One turn moves every row onto another: examples first, then more rows asked:
Z_320: [-124,-111,28,113,237,147,116,-6,51,7,-167,270,271,79,439,342,-38,293,18,-140,-172,-16]
Z_562: [-32,-131,48,288,103,111,95,149,-104,-142,247,409,350,-119,54,-229,-318,305,156,-98,-248,-211]
Z_261: [-22,194,101,381,25,95,137,-187,-297,4,330,115,-94,187,215,-145,81,129,-232,144,-428,-181]
Z_342: [194,114,33,-16,167,140,47,-313,-313,78,142,-33,33,101,224,-173,94,148,-138,-377,-123,-44]
Z_646: [-193,11,-200,-5,223,295,215,-88,-27,62,302,362,316,-182,-144,-86,-22,250,-120,-23,-163,-41]
Z_302: [-309,73,-116,382,201,217,-169,-172,-467,-182,-62,156,-89,-124,-42,55,-37,-39,145,-117,-218,-186]
Z_791: [-304,56,-29,517,48,86,-157,-148,-470,-70,-67,132,-137,-23,23,37,-78,-49,113,-7,-235,-254]
Z_101: [-365,-381,-163,503,191,155,28,-17,-215,45,-75,152,208,-175,193,56,74,25,-51,-300,-187,-336]
Z_657: [38,213,-7,275,153,94,73,-51,-203,-66,34,213,369,-152,380,-295,43,130,-108,-375,82,-407]
Z_773: [-37,212,-76,134,309,340,120,-269,-287,-193,356,155,-23,24,106,-114,165,166,-195,-44,-383,-60]
Z_14: [-161,-5,-10,-83,248,-7,28,99,-19,-49,-168,54,15,60,-2,229,-229,-47,95,-38,-122,-121]
Z_472: [-119,0,103,406,-15,-30,207,50,-2,139,301,360,206,78,40,-191,-213,135,-182,202,-313,-327]
Z_189: [-360,121,-144,385,103,167,-103,-235,-438,8,-37,109,-133,-73,-64,92,53,-87,10,15,-201,-166]
Z_780: [13,246,25,339,-2,-18,118,-84,-192,130,27,170,301,-54,398,-282,83,99,-219,-217,89,-421]
Z_610: [-143,-23,51,-2,182,-69,27,147,-31,-45,-174,54,3,92,38,210,-271,-50,115,-8,-129,-150]
Z_25: [-386,-357,-159,544,116,106,52,-16,-208,160,-71,130,187,-129,201,73,94,0,-108,-224,-177,-344]
Z_132: [-407,-337,-218,447,190,183,63,-62,-206,131,-68,137,196,-170,156,92,143,2,-121,-253,-159,-296]
Z_830: [-26,296,-104,168,154,127,141,-162,-164,85,50,171,326,-149,314,-229,197,92,-270,-290,113,-349]
Z_828: [-159,-22,27,308,-133,-14,235,21,-46,297,256,316,241,19,11,-146,-161,216,-148,216,-221,-187]
Z_370: [207,98,130,111,17,5,64,-273,-322,163,122,-55,-10,195,286,-198,42,132,-153,-268,-153,-114]
Z_86: [71,102,120,369,213,194,28,-92,-343,-340,324,189,-4,78,251,-216,-61,205,21,-99,-449,-197]
Z_923: [-50,-59,28,263,296,199,113,80,-27,-257,307,450,318,-96,13,-207,-266,207,42,-105,-300,-280]
Z_8: [266,46,141,102,113,64,-11,-217,-337,-32,113,-14,59,131,305,-239,-36,177,-27,-405,-159,-114]
Z_922: [-205,69,-143,69,248,246,251,-120,41,74,336,368,250,-70,-130,-91,-11,133,-283,82,-233,-166]
Z_724: [-127,-119,73,202,150,73,107,25,44,69,-181,250,251,136,486,321,-70,281,18,-86,-185,-64]
Z_343: [-163,-91,11,132,174,104,147,-37,61,125,-158,228,241,124,448,364,12,259,-60,-60,-166,-15]
Z_679: [-163,0,20,-47,185,-57,43,100,-14,33,-175,40,-8,89,2,234,-225,-77,50,32,-127,-133]

Z_370 -> Z_342
Z_101 -> Z_25
Z_189 -> Z_302
Now these:
Z_657 -> Z_780
Z_320 -> Z_724
Z_923 -> Z_472
Z_773 -> Z_86
Z_646 -> Z_562
Z_610 -> Z_679

